Turns in one plane each, and the order they were made in; the first pair answered
turn Z_792:
-.14 -.08 .11 .08 .01 .04 .04 .15 .12 -.04 -.06 .03 -.06 -.06 .00 -.06 -.07 -.03 .07 -.15 -.08 .04 .06 -.06 -.04 .00 .18 -.04 -.01 -.01 => -.08 -.08 .08 -.05 .00 .06 .03 .04 .11 -.05 -.01 .03 -.12 -.12 .01 -.03 -.03 .00 .10 -.18 -.01 .02 .10 -.09 -.08 -.06 .19 -.07 -.04 -.04
.08 .11 .02 -.04 .07 .01 -.11 -.10 -.03 .08 .04 .00 -.08 .03 .00 -.03 -.02 .22 .05 -.07 .08 .03 .04 .09 -.01 -.10 .02 .04 -.22 -.03 => .04 .14 -.01 .08 .14 .00 -.10 -.02 -.07 .15 .02 .00 -.02 .08 .03 -.04 -.08 .19 .03 -.01 .08 .05 .02 .11 .05 -.05 .00 .06 -.19 .01
-.11 -.09 .03 .25 .14 -.02 -.02 .22 .06 .11 -.03 -.15 -.01 -.05 .01 -.03 -.03 -.04 .10 -.02 .00 .17 .06 -.01 -.05 -.02 .00 .21 -.02 -.04 => -.11 -.13 .08 .18 .01 -.03 -.03 .19 .11 .00 .00 -.15 -.06 -.10 -.04 -.05 .02 -.03 .14 -.09 -.06 .13 .04 -.01 -.16 -.04 .02 .19 -.03 -.09
turn Z_356:
-.04 .02 -.03 .29 .12 -.04 .11 .18 -.03 .11 -.03 .02 .13 .19 -.01 -.09 -.08 -.07 -.12 .09 -.09 .05 -.02 .11 .18 .15 -.01 .08 .03 .05 => .06 -.11 .02 .11 -.24 -.21 .03 -.07 -.05 -.15 .12 -.09 .11 .16 -.11 -.05 .06 .03 -.16 .09 -.05 -.04 -.09 .19 -.05 .10 -.09 .09 .06 -.07
-.28 -.13 -.03 .15 .05 -.12 .07 .09 .20 .06 -.12 -.17 .02 -.12 .08 .07 -.07 .15 -.15 -.02 -.01 .09 -.10 -.11 -.09 .15 .18 .00 .15 .02 => -.16 -.17 .07 -.04 -.18 -.10 .03 -.07 .22 -.12 -.01 -.20 -.08 -.17 -.03 .06 .06 .18 -.12 -.09 .01 -.04 -.09 -.08 -.25 .03 .13 .01 .14 -.07
-.04 .07 -.13 .15 .06 .04 -.14 .10 -.04 .15 .03 -.12 .07 .12 .07 .14 .04 -.04 .04 .31 .14 .16 .12 .09 .23 .02 -.09 .02 .01 .11 => .07 -.02 -.06 -.06 -.21 -.04 -.20 -.11 -.03 -.06 .16 -.19 .01 .06 -.03 .16 .17 .01 .03 .28 .18 .05 .10 .13 .05 -.06 -.16 .03 .00 .01
turn Z_3:
-.15 .06 .01 .12 .17 .06 -.06 .23 .10 .35 -.20 .09 -.06 .01 .15 -.06 -.14 .00 -.05 .12 -.27 .12 .03 -.14 -.08 .20 .07 -.04 -.05 .20 => .00 .13 -.05 .11 .20 .12 -.09 .18 -.06 .43 -.15 .10 -.02 .08 .14 -.07 -.12 -.02 -.11 .22 -.21 .04 .03 -.09 .02 .15 -.05 .03 -.05 .26
-.08 -.02 -.07 .18 .06 -.06 .01 .08 -.08 .11 -.01 -.05 .08 .01 .03 .05 -.04 -.04 -.06 .04 -.06 .06 -.06 .07 .05 .11 .03 .07 .02 .07 => -.03 -.01 -.06 .16 .05 -.06 .00 .05 -.12 .12 .01 -.04 .09 .04 .02 .04 -.02 -.03 -.07 .06 -.04 .03 -.06 .07 .05 .11 -.01 .10 .02 .06
.27 .11 .07 -.11 -.06 .13 -.10 -.08 -.03 .01 .05 .14 -.07 -.10 -.17 -.09 .14 -.23 .11 -.05 -.02 -.27 .06 .00 -.01 -.21 -.12 .07 -.03 .01 => .25 .06 .10 -.14 -.15 .07 -.11 -.11 .03 -.08 .07 .10 -.07 -.13 -.19 -.07 .16 -.20 .12 -.08 -.02 -.25 .04 .01 -.09 -.18 -.11 .05 -.04 -.04
.19 .06 -.40 .26 .14 -.16 .01 -.11 .01 -.13 .09 .18 .03 -.07 .16 .31 .14 .11 -.20 .10 .03 -.02 -.28 .09 .04 .07 .04 -.27 -.01 .03 => .18 .03 -.39 .26 .10 -.19 .00 -.12 .02 -.16 .09 .17 .03 -.08 .17 .33 .14 .12 -.21 .08 .03 .01 -.29 .09 .01 .09 .05 -.29 -.02 .02
turn Z_283:
.07 .05 -.23 -.01 -.09 -.11 -.13 -.28 -.20 .09 .01 -.05 .10 -.02 -.04 .00 .06 .04 -.14 .34 .15 .01 -.01 .07 -.07 -.02 -.15 .04 .06 -.04 => -.04 -.04 -.20 .00 -.18 -.22 -.13 -.25 -.11 .02 -.01 -.09 .09 -.06 -.04 .01 .04 .07 -.13 .31 .11 .08 -.04 .07 -.18 .06 -.09 -.02 .06 -.09
.19 .06 -.15 -.20 -.06 .14 .02 -.30 .02 .05 .06 -.01 -.02 .03 .19 .10 -.12 .22 .03 -.01 .09 -.06 .35 -.25 .16 -.14 .00 -.03 -.15 -.02 => .19 .05 -.20 -.14 -.06 .09 .01 -.30 -.06 .07 .07 -.04 .06 .09 .20 .13 -.15 .24 -.03 .08 .12 -.06 .31 -.21 .21 -.08 -.06 -.01 -.11 .03
.28 .12 -.03 -.02 -.10 .04 -.12 -.47 -.24 .04 .11 -.08 .04 .00 -.09 .00 -.04 -.07 .15 .11 .23 -.17 .09 .01 -.03 -.21 -.19 .20 -.16 .11 => .23 .05 -.06 .08 -.20 -.13 -.14 -.46 -.27 -.02 .09 -.16 .13 .02 -.08 .04 -.07 -.05 .08 .18 .24 -.11 .03 .07 -.05 -.10 -.21 .20 -.11 .13
.16 -.12 .06 -.07 -.11 -.37 .03 -.05 -.08 -.12 .14 -.25 -.09 .05 .08 .13 .14 .11 -.20 .06 .06 .08 -.13 .20 -.22 .07 -.14 .01 -.01 -.08 => .10 -.17 .14 -.13 -.14 -.33 .04 -.04 .04 -.18 .12 -.25 -.17 -.02 .07 .13 .15 .10 -.13 -.04 .03 .10 -.09 .15 -.30 .04 -.06 -.04 -.03 -.11
turn Z_101:
-.04 -.10 -.15 -.19 -.03 .16 -.10 -.14 -.09 -.16 .03 .00 -.02 .05 -.20 -.14 .14 .06 -.01 .03 .04 .05 .04 -.04 -.18 -.10 -.03 -.08 -.16 .02 => -.03 -.09 -.20 -.19 -.01 .13 -.10 -.16 -.14 -.14 .02 .01 .01 .06 -.17 -.11 .14 .08 -.04 .07 .07 .08 .02 -.03 -.15 -.08 -.05 -.08 -.16 .03
-.01 -.11 -.16 -.08 -.05 -.15 -.02 -.18 .15 -.10 -.16 -.03 .01 -.21 .15 .24 .05 .25 .08 -.02 .25 .09 .06 -.07 -.18 -.03 .03 -.11 -.08 -.19 => .16 .10 -.18 -.10 .24 .18 .02 -.11 .01 .15 -.14 .12 -.05 -.12 .13 .16 .08 .11 .12 -.04 .25 -.07 .18 -.14 .06 -.22 -.04 -.04 -.14 -.09
-.16 -.17 .07 .06 -.18 -.17 .05 .05 .16 -.10 -.05 -.09 .01 -.08 .03 .01 -.08 -.01 -.05 -.02 -.12 .12 -.06 .09 -.16 .15 .07 -.03 .02 -.06 => .05 .00 -.17 .08 .13 .00 .05 .00 -.11 .21 -.04 -.01 .08 .01 .15 .06 -.12 -.03 -.09 .18 .12 .09 .03 .07 .15 .08 -.10 .05 -.07 .07
.05 .13 -.25 .12 .12 .00 -.01 .13 -.15 .17 -.13 .07 .10 .11 .05 .04 -.10 -.15 -.03 .20 .13 .09 .07 -.03 .13 .01 -.05 .04 -.06 .04 => -.07 .11 .07 .09 -.06 .12 .00 .27 .10 .00 -.09 .12 -.07 .04 -.17 -.15 .00 -.25 .12 -.10 -.18 -.03 .08 -.07 -.07 -.08 .10 .02 -.02 -.04
Then:
(two turns a pair)
-.29 -.03 .04 .23 -.05 -.13 -.06 .03 .23 -.17 -.05 .15 .16 -.04 -.05 -.07 -.04 -.13 -.10 -.16 -.13 .23 .13 -.12 -.04 -.14 .14 -.08 .16 .04 => -.21 -.05 -.17 .18 .00 -.24 -.10 -.10 .12 -.10 -.05 .10 .24 -.05 .08 .08 -.08 -.04 -.16 .01 .10 .33 .13 -.11 .01 -.06 .06 -.10 .11 .05 : Z_283 then Z_101
.00 .02 -.21 -.20 .20 .02 -.09 -.05 .00 .08 -.02 -.01 .08 .06 .22 .14 -.13 .09 -.01 .11 .07 .13 .08 .04 .17 .12 -.06 -.09 -.13 -.09 => .11 -.02 -.16 -.36 .05 .02 -.13 -.18 -.03 -.05 .08 -.06 .03 .03 .17 .14 -.03 .10 .00 .08 .10 .04 .09 .06 .08 .04 -.12 -.05 -.14 -.15 : Z_3 then Z_356
-.10 .01 .15 -.21 .05 .10 .04 .10 .35 -.16 .04 .08 -.22 -.25 .09 .02 .06 -.08 -.04 -.33 -.13 -.06 -.12 .00 -.04 -.11 .33 -.05 .05 -.04 => -.20 .04 -.12 .05 .29 -.09 .05 .19 .20 .08 -.10 .00 .01 -.15 .28 .15 -.15 -.04 -.18 -.04 .05 .18 -.18 .04 .19 .15 .28 -.07 .07 .11 : Z_356 then Z_101
.06 .00 -.31 .01 .15 -.06 -.03 -.24 -.22 .14 -.04 -.09 .17 -.04 .23 .21 -.14 .08 -.09 .33 .33 .09 .03 .06 .16 .18 -.15 .01 -.11 .07 => .24 .08 .08 -.31 -.06 .31 -.03 -.31 -.08 -.06 .15 .06 -.19 -.13 -.08 -.04 .13 -.06 .11 -.08 .10 -.32 .17 -.02 -.05 -.27 -.10 .07 -.13 -.07 : Z_356 then Z_101
.08 .07 .11 .07 -.12 .06 -.09 .02 -.11 -.02 .09 .02 .09 .14 -.21 -.21 .09 -.10 -.07 .16 -.21 -.26 -.02 .08 .06 -.09 -.16 .18 .13 -.02 => .05 .14 .07 .12 .14 .22 -.03 .13 -.08 .16 .03 .12 .06 .13 -.12 -.22 .02 -.14 .01 .10 -.20 -.19 .07 -.01 .19 -.12 -.08 .14 .07 .04 : Z_792 then Z_356
-.20 .14 -.10 .10 .33 .04 -.08 .01 -.13 .17 -.18 .02 .08 .02 .11 -.03 .07 -.02 -.01 -.01 -.03 .07 .01 .03 .07 .00 .16 -.16 -.06 .12 => -.20 .16 -.02 .20 .24 .02 -.09 .08 -.14 .12 -.13 .01 .09 .08 .00 -.12 .08 -.09 -.04 -.02 -.16 -.02 -.03 .09 .08 .01 .13 -.10 .02 .12 : Z_792 then Z_3
.12 .11 -.14 -.04 .02 -.02 .03 -.09 -.27 .02 .07 -.02 -.04 .07 .03 .10 .06 .00 -.09 .12 .23 .00 .02 .03 .03 -.03 -.12 .08 -.01 .01 => .06 .17 -.09 .09 .08 .02 .05 .06 -.26 .09 .05 .02 .01 .12 .00 .01 .01 -.07 -.10 .11 .11 -.01 .01 .06 .11 .00 -.11 .11 .05 .07 : Z_356 then Z_792
.04 .11 .03 .19 .02 .03 .04 .12 -.09 .09 .00 .07 .08 .13 .00 -.08 .00 -.10 -.10 .03 -.14 -.13 .03 -.01 .12 .11 .02 .06 .01 .07 => .06 .08 .01 .20 -.07 -.06 .02 .08 -.10 .03 .01 .02 .12 .14 -.01 -.06 .01 -.07 -.15 .06 -.12 -.13 -.01 .04 .07 .15 -.01 .07 .02 .04 : Z_283 then Z_3
.06 .05 -.11 -.23 .33 .17 -.04 -.12 .35 -.03 .19 -.07 .04 .13 .13 .03 .13 -.02 .06 -.04 .02 -.15 .33 .04 -.07 -.12 -.25 -.15 .11 .20 => -.12 -.06 -.01 -.19 .22 .07 -.02 -.04 .54 -.13 .13 -.10 .03 .07 .09 .03 .09 -.02 .07 -.14 -.11 -.04 .27 .03 -.22 -.04 -.13 -.21 .14 .13 : Z_101 then Z_3
